(in the rows, 128 means zero)
These are runs of 6 systems, one row a step. Runs of the same system follow the same rule from any start.
T, run 1:
[[145 179 137 148 148 111 130  72 123 171 122 164 127 115 215 179 130 121
   92 126 121 130 125 108 145 143]
 [131  85  99 128 142 149 144 135  55 116 145 160 113 140 130  97 183 154
  137 182  92 121 159 121 105  81]
 [169 166 109  68 102 137 112 172 108 104 110  66 113  87  98 104 100 105
  152  83 119 105 139 111 158 131]
 [104 128 211 148 133 129 140 127 179 109  93 128 187 148 101 125  93 161
  130 137  91 163 105 117 161 134]
 [118  93  98 147 130 118 138 133 195 133 135 118 109 128 114 110 165  95
   81 165 204 155 131 179 109 121]
 [172 154 117 128 164 136 118  80 120 166 150 134  82 157 162 178 118 125
   99  97 146  89 115  82 116 178]
 [137 109 149 133 124 124 126 115  65 125 139 175 142  82 169 126 160 154
  185 190 102 143 163 111 123 108]
 [139 159  78  97  92 151 129 172 106 114  89  93 126 117 106  94 151 108
   96  97  92 117 142 134 160  64]
 [140 106 189 121 140 135 116 149 158  87 130  91 142 172  61 118  85 163
  149 116 109 131  91 102 136 165]]
K, run 2, 9 rows:
[[115  87 187 112 145 151 179 120 134 130 124 147 132 128  91  81 131 147
  182 196 152 136 160 113 114 126]
 [146 178 123 126 109 125 130  91 166 185 146 112  86 147 145 131 147  86
  103 104 215 114 137 128 125 150]
 [123 143 196 148  94 150 122 107  92 145 132 149 151 188 115 108 166 176
  163 134  99 126 137  88 140 100]
 [135 107 110 119  80 161 120 131 158 160 105 113 119  68  98 111 149 104
  168 142 208 127 179 133 114 126]
 [148 151 148 153 100 164  90 105 148 147 114 110 129 201 110 163 153 136
   81  70 136 117  97 107 136 108]
 [118  57 149 161  86 137  84 142 113 103 142 146 158 109 101 126 161 160
  194 164 139 154 136 143 101 112]
 [163 121  70 156 119 153  86 104 170 163  94 124 120  90 147 190 134 114
   85 101 163 121 135 108 131 154]
 [157  94 143 134 130 149  82 131  55  85 141 139 132 161 119 165 150 151
  124 115  81 128  91 124 114  66]
 [111 107  51 147  89 101  88 160 132 116 121 124 152  45 147 137 130 115
  151 131 129 141 151 167 128 141]]
J, run 3, 9 rows:
[[170 177  65 118 134 133 122 115 117 170 131 116  83 120 163 144 134 116
   98  98 124  80 151  82 140 177]
 [157 106 196  92 123 153 121 131  61  98 136 134 133 122 102 115 125 153
  204 147 106 129 132  98 120  96]
 [ 82 170  93 127  79 126 128 145 132 133  85 127 162 112 139 126 129  96
   98  76 104 133 129 175 152  62]
 [139  91 124 152 160 154 122 144 166 105 125 106 126 197  69 129 119 174
   89 121  95 117  99  90 129 163]
 [144  88 132 150 101  94  68 139 147  98 149 119 141  63 140 153 137 111
  155 157 183 171 121 172 111 138]
 [145 152  88 147 153 144 134  81 113 179 111 166 116 120 194 176 133 135
   92 115 104  96 143  88 130 148]
 [150  87 126  89 141 139 146 157  59  93 151 128 103 125 101  76 152 144
  170 178 103 121 149 118 113  95]
 [113 192 130  99 113  92 123 148 123 104 111 107 153 103 156 139  85  87
  111  72  95 141  98 167 163 100]
 [105  80 163 162 170 162 152 120 175 123  98 152 158 179  93 135 120 170
   92 153  93 141 107 109 124 130]]
W, run 4:
[[177 169 178 100 108  86 119 157 125  86 134  82 134  93 141  91 140 118
  138 162 122 171 133 122 178 124]
 [146 133 154 141 128 140 146 139 199 121  67  99 164 103 115 109 131 146
   90 168 108 166 143  98 180 137]
 [189  95 138 136 145 127 123 138 176 110 141  94  99 128 110 101 174 131
   89 200 175 162 137 113 133 144]
 [208 170 153 140 119 106  87 114 145 127 131  99 119 102 174 154 148 127
   96 144 134 154 126  91 171 162]
 [197 127 150 102 148 171 145 117 125 134  75 119 124  77 133 125 142 143
  117 174 114 135 167  63 158 121]
 [195 148 149  93  96 139 117 156 125 103 119  68 105 117 101  82 169 108
  114 148 156 149 144 116 161  91]
 [172 143 188 147  96 128  92 141 165 106 103  90 159 131 105 120 140 163
  127 144 101 163 121  81 180 148]
 [177  75 137 148 119 162 104 132 182 127  91 112 137  77 108 130 157 138
  123 184 173 163 154 105 132 136]
 [217 127 120 140 116 135  71 129 130 111 124  92 104 124 141 153 182 125
   68 139 146 150 118 109 146 108]]
K, run 5, 9 rows:
[[175 174 163 117 121 151 126  98 142 172 111 104 113 128 129 140 111 145
  146 108 138 101 145  49 155 188]
 [139 132 207 101  99 150 135 109 100 117 115 135 139 132 119 115 157 103
  145 137 167 155 127 156 126  36]
 [100 133  68 179  69 129 112 141 173 166 127 117 128 152 113  92 190 137
  106 132 154 121 161 127 136 146]
 [182  98 182 127 126 172  88 124 132 116 115  98 131 146  75 153 111 169
  157 117 129 119 113  66 133 161]
 [138 115 158 147  96 120  89 106 134 123 126 141 145  85 158 164 155  91
  126 140 190 176 115 180 116  77]
 [128 112  58 185 115 148 104 130 126 149 118 144 128 159 140 136 190 165
   79 140  84 113 148  97 134 130]
 [189  91 125  94 124 148  75 159  83  84 136  93 115  80  96 145 107 134
  180 118 124 119 126 104 119 139]
 [116 152 123 143 106 105 101 130 152 118  92 127 169  89 168 171 121  95
   79  95 119 165  99 174 153  84]
 [116  63  75 157 165 135 133 161 125  91 130 136 131 160 101 108 155 170
   87 172  67 128 126 125 118 123]]
W, run 6, 9 rows:
[[149 118 135 127  59 150  99 162 115 119 109 102 148  91  93  86 177 146
  176 152 133 143 174 112 147  97]
 [160  98 127 146 101 157  71 160 176  91  95  74 149 133  71 147 125 140
   97 102 122 147 101 119 148 128]
 [168  59 157 166 133 130  76 121 122  95 137 144 146 103 135 167 162 159
  136 189 133 170 113 124 111 119]
 [171 121  53 140 104 129  78 147 116 120 104 114 127  57 162 159 159 113
   93 130 118 138 143 131 145 113]
 [185  99 119  95 168 139 117 162  81  65 119 107 123 112 113 130 118 147
  106 145  57 131 110 101 139 108]
 [137 128 150 105 106  91 117 171 116  76 119 110 157  61 137  98 130 113
  155 168 116 176 131 162 158  93]
 [120 117 103 154 136 120 131 166 188  97  85 105 165 123 119 110 135 140
   59 153  77 164 118 135 169 122]
 [162  78 124 140 175  89 124 148 153  85 165 115 112 108 131 113 140 138
  109 210 145 167 121 134 122 175]
 [176 174 120 124 146  87 121 118 148 125 115 116 126  69 201 158 124  99
   76 148 131 161 126 131 165 144]]
T, run 7:
[[107  80  94 111 128 135 150 129 109 143 150 156 103  87 123 111 141  98
  177 163 194 124 162 170  80 110]
 [135 215 137  94 115 119 127 111  89 144 125 118 116 151 160 148 103 100
  113  52 103 103 107 122 154 108]
 [ 75  96 168 146 116 120 151 143 116 117 151 154 152 163  97  72 140 173
  190 175 105 135 144 128 118 129]
 [116 152  88 100  88 142 131 139 165 154  99  97 113  95 106 121 114  65
  123  75 192 118 143 167 128 112]
 [111 138 205 153 142 120 123  85 126 137 157 152 138 211 132 160 112 152
  128 105 115 125  80 115 117 139]
 [ 99 116  88 150  86 103 123 134 124 153 160 146 118  93 147  91 180 117
  168 174 179 136 175 159 106 137]
 [131 163 102 109 117 177 119 107  95 161  98 132 116 154 129 169 108 115
  113  40 108  79 117 106 127  99]
 [109  98 190 141 105  97  96 145  92  85 175 137 152 143 112 109 134 161
  201 156 114 153 112 149 116 123]
 [ 84 164  58 148  76 122 125 153 182 160  95 105 142 104 125 110 129 102
  106  85 141 120 155 153 150 138]]
H, run 8:
[[124 141 164 136  96 113 110 145 196 107 140  75 130 178  75 106 126 111
  105 105 175 150  93 154 138 135]
 [132 135 197 175  95 147 110  85 193 168 107 131 153 153 114 145 145 151
  133 132 171 148 132  94 144 153]
 [186  93 132 133  95 186  98 113 139 144  96 113 115 103 105 136 185 124
  120 155 183 140 161 103 124  91]
 [163 153 131 116  61 164  79 150  94 117  97  89 140 126 101 128 151 137
  141  82  99 116 134  97 156  84]
 [ 97 116 173 113  91 148 139 155 124 111  82 129 179  94  89  92 109 143
  193 134  98 143 149 133 150  93]
 [101  85 112 141 126 147 124 161 184  95  73 120 172 102  91 137 110 114
   88 123 123 161 109 174 132  87]
 [122  71 120 196 122 136  76 135 152 107 116 142 172 146 114 170 138 184
  113 134  81 145 103 115 126 147]
 [166  88  93 149 133 136 102 136 129 122  99 139 143  45 153 150 140 155
  143 181 103 140 163  91 140 163]
 [162 130  88 105 153 145 133 144  70 105  93 134 131  93 162 142 138 129
   88 133  53 126 133 112 152  75]]
H, run 9, 9 rows:
[[100 134 213 148  99 138 115  98 112 141 106 168 183 126 138 155 118 154
  188 126 115 147 123 120 133 100]
 [106  79  61 138 105 159 135 155 159 137  93 129 130  82 102 109 160 106
  118 150 168 134 165 167 105  93]
 [143 115 115 136 126 159  75 142 119 105 110 112 144 154  95 180  97 155
  116  62  73 103  88 101 133 132]
 [114 100 160 144 112 108 115 127 101 115 126 166 168  59 156 133 124 147
  205 179 113 157 148 137 122 132]
 [112 119  35 124 144 150 152 150 144 134  81 135 128  91 138 136 132 100
   62 114 107 115 145 155 129  93]
 [130  88 132 135 160 117 103 149  80  76 166 133 134 173 110 142 104 174
  145 123  57 118  85 112 113 145]
 [114 143 109 133 134  69 138 135 147 130 131 142 151  43 185 124 103 117
  155 168 129 153 149 149 143 179]
 [123 124  89 125 192 152 179 109 118 139 108 161 107 166 151 142 136 122
   47 131  93 110 120 126 118  94]
 [151 114 117 127 140  75  97 158  88  82 210 106  99 154 126 103 138 148
  153 154 116 128 107 130 117 173]]
C, run 10, 9 rows:
[[104 107  34 151 162  89 134 151 153 119 157 129 108 136 147 122 134 119
   70 139 117 123 121 165 113 163]
 [149 132 120 110 182 103 139 112  96 130 140 157 121  71 186 165  77 132
  158 142 101 116 130 107 123 184]
 [103 141 146 104 143 114 167 113  94 119 114 169 148  97 177 129 131  91
  120 149 122 157 124 183 126  47]
 [ 79 184 100 108 139  77 177 150 145 128 156 112 114 170 138  73 102 103
  100 105 108 115 117 160 148 149]
 [137 122 186 102 171 102 167 116 157 122 146 128 120 101 129 110  82 129
  173 175 158 141 133 116 130 189]
 [129 153 167 133 129 133 148  81 171 170 104 151 132 115 163 149 144  87
   90 142 195 157 133 157 131  92]
 [115 173 101 132 134 127 171 107 119 177 158 138  84 201 140  86 170 131
  101 130 135  86 152 103 128 147]
 [149 151 157  95  92 125 129 121  95 150 149 118 108  81 132  97 131 123
  218 145 170 114 171 105 125 155]
 [112 169 203 119  75 157 124  99 138 154  88 128 159 154 113 136 133 114
  139  86 151 140 119 133 145  69]]
J, run 11 (9 x 26):
[[136 111 103 162  79 108  74 148 184 127 118 103 149  59 127 141 136 115
  144 139 175 159 142 148 134 164]
 [186 128 110 133 153 173 110  80 112 171 111 142  98 123 156 190 134 134
  103 110 137  94 135  71 117 144]
 [146 114 126 115  90 131 108 146  42 106 153 134 122 115 134  94 182 144
  178 162 104 129 158 121 123  78]
 [115 177  91 100 117 127 131 163 118 114  82 106 153  99 131 132  82 112
  115  65  61 112 123 131 167 112]
 [130  56 168 143 158 169 121 137 149  85 106 128 151 170  70 146 119 158
  105 137 104 147  87 126 113  99]
 [129 115  74 179 102  80  77 148 161 112 148 122 135 101 161 143 167 111
   88 149 151 167 121 178 128 136]
 [177 115 105 135 188 132 127 105 124 141 129 142 108 102 165 167 107 154
  117 147 100 109 134  68 128 201]
 [152 106 145  87 139 132 140 127  54 103 135 152 116  80 151 121 150 106
  160 174 136 140 146 151 109  58]
 [106 200 107 112 133 102 158 144 109 122 114 124 139 155 161 104 124 117
   80 101  54 120 118 136 174  97]]
C, run 12 (9 x 26):
[[ 77 109  97 182 125  84 117 133 119 115 144 176 168 121 179 136 154 143
  112 159  85 158 119 174 124 110]
 [ 77 123  57 105 172 122 169 147 130 134 116 143 126 101 132 128  65 109
  130  98  94  89 131 151 113 158]
 [133 117 179 102 178  80 136 114  94  89 177 147 117 121 160 152  87 104
  151 143 135 149  83 169 103 126]
 [ 58 159 126 166 127  75 162 119 173 146 121 163 165 118 178 115 127 117
  103 154 121 162 131 175 147 132]
 [ 97 135 104  88 190 130 204 112 142 157 136 143  91 138 123 114  81 101
  125 121 148  89 137 131 104 165]
 [150 154 189 114 135  77 125  90 105 137 185 144 104 120 182 134 134  98
  159 159 186 151 121 154 114 135]
 [ 64 188 146 147 100 121 176  99 154 190 101 164 156 145 156  98 140 125
  130 126 128 128 159 135 149 117]
 [116 135 135  80 140 147 175 121 127 153 154 116  78 161  80  84 111 102
  162 111 186  87 145 130  96 138]
 [143 163 206 149  78  97  90  95 138 148 167 124 131 144 143 134 146 127
  171 127 191 151 120 129 132 155]]

Name the system that made each run.
run 13, 2 rows:
[[159  76  71 139 148 120 104 127  72 118 181 150  86 115 151 134 173 135
  138 171 143 118 142 132  86 136]
 [132 172 109  90 144  90 130 135  51 112 146 143 125  88 186 138  91 118
  159 108  69 110 126 129 141 133]]
 -> J
run 14 (2 x 26):
[[186 149 157 103  92 131 105 136 163 120 108  75 119  82 115 118 145  90
  120 137 198 163 139 136 152 109]
 [169 178 167 152  97 154 110  86 144 170  93 129 140 146 154 147 163 149
  100 121 120 128 142  63 169 131]]
 -> J
run 15:
[[182 124 143 127 121 181  82  98 150 149  87 109 124 112 115 201 106 117
  120  75 157 113 111  91 125 138]
 [109  88 139 156  98 132  86 125  87 104 139 159 152 143 130 154 172 130
  126 129 126 153 109 175 103  45]]
 -> K
run 16, 2 rows:
[[148  82  70 113 123 176 135 164 152 123  78 103 119  77  84  97 150 125
  117 155 140 125 174 118 129 111]
 [207 156 134 107 132 135  76 121 100 106 136  85 101 143 136 177 119 120
   90  78 117 115  92  97 146 128]]
 -> C
run 17 (2 x 26):
[[157 142  53  84 143 151 151 122  93 161 128 127  70 104 146 123 145  87
  108 115 157  87 162 123 112 111]
 [144 182 181  81 131 118 135 134  70 101 147 104 118 176 122 111  97 131
  151  89  83 110 101 104 153 115]]
 -> W
run 18, 2 rows:
[[155 103  96 127 144 121  70 129  82  94 171 123 104 148 136 189 120 114
  108  79 126 113  78 152  97 115]
 [105 134  99 159 114  75 101 149 106 115 155 140 156  92 164 129 112 164
  174 141  68 129 135 117 141 190]]
 -> T
run 19, 2 rows:
[[104 101  98 180  88 174  80 103 132 171 106 161 153 133 123 185 143 146
  142  86 141 103 135 120 101 127]
 [102  80  87 142 115 151  96 135  67 120 157 154 119 166 103 147 141 148
  161  94 108  90 116 141  80 104]]
 -> C
run 20, 2 rows:
[[130  83  95  99 165 115 124 152 126  88 117 129 133  45 134 160  76  92
  134 132 136 141 112 176 108 123]
 [ 79 131  88 173 137 109 115 117 104 135 138 175 156 161 175 169 130 145
   93 101  64 122  99 150 120 115]]
 -> H
run 21:
[[101 133 164 183  90 115 110 120 132 136 109 166 190 116 157 125 156 177
  155 167  79 158 144 108 156 130]
 [125  79  55 131 106 172 108 159 140 117 105 110 115 127  83 127 162 109
   86 108 152 124 132 159 106  75]]
 -> T
run 22 (2 x 26):
[[129 112 168 139 111  98  98 110 159 125 163 127 124  98 142 157 124  93
  152 137 220 164 108 180 101 136]
 [128 147  93 175 131 149 119  88 125 167  97 169 141 151 180 173 159 149
   68 113  85 118 127  97 143 117]]
 -> W
run 23:
[[126 101 132 112 167 153 193 122 180 142  89 135 118 107 115  99 138 108
   92 186 167 148 158 140 128 110]
 [177 130 127 144 123 124  70 142 128  91 155  84 108 187 112 152 154 132
   66  96 123 136  79 128 131 117]]
 -> H
run 24:
[[ 97 152 125 159 143 121 167  99 203 168 102 144 134 152 152 127 143 105
   51 142 159 147 132 150 140 124]
 [152 100 146 129 151 129 131 125  87 121 183 131  89 194 106  95 159 170
  149 167 118 106 132  87 106 159]]
 -> K
run 25, 2 rows:
[[132 121 151 141 176  94 120 114 162 105 166 122 114 174 137 165  98 110
   74 112 148 144  61 163 111 149]
 [106 108 137 159 157  84 138 107  89 128 169 185 140 118 189 128 144 162
  157 193  93 142 138 129 117 151]]
 -> K
run 26, 2 rows:
[[131 140 111 100  82 111  94 181  63  85 136 100 142 105 112  96 125 136
  181 106  75 122 134 132 149 103]
 [116 114 169 120 123 133 116 167 161  78  86  98 180 121  77 128  75 138
  134 104  84 154  93 136 153 115]]
 -> C
run 27:
[[164 210 169 137 114  85 120 102 157 145 134 107 127 126 183 134 138 119
   93 131 138 152 123 106 178 159]
 [124  76 120 160 147 182 160 110 126 160 106 165 126 156 109 111 181 169
  117 184 118 120 168  92 115 112]]
 -> T
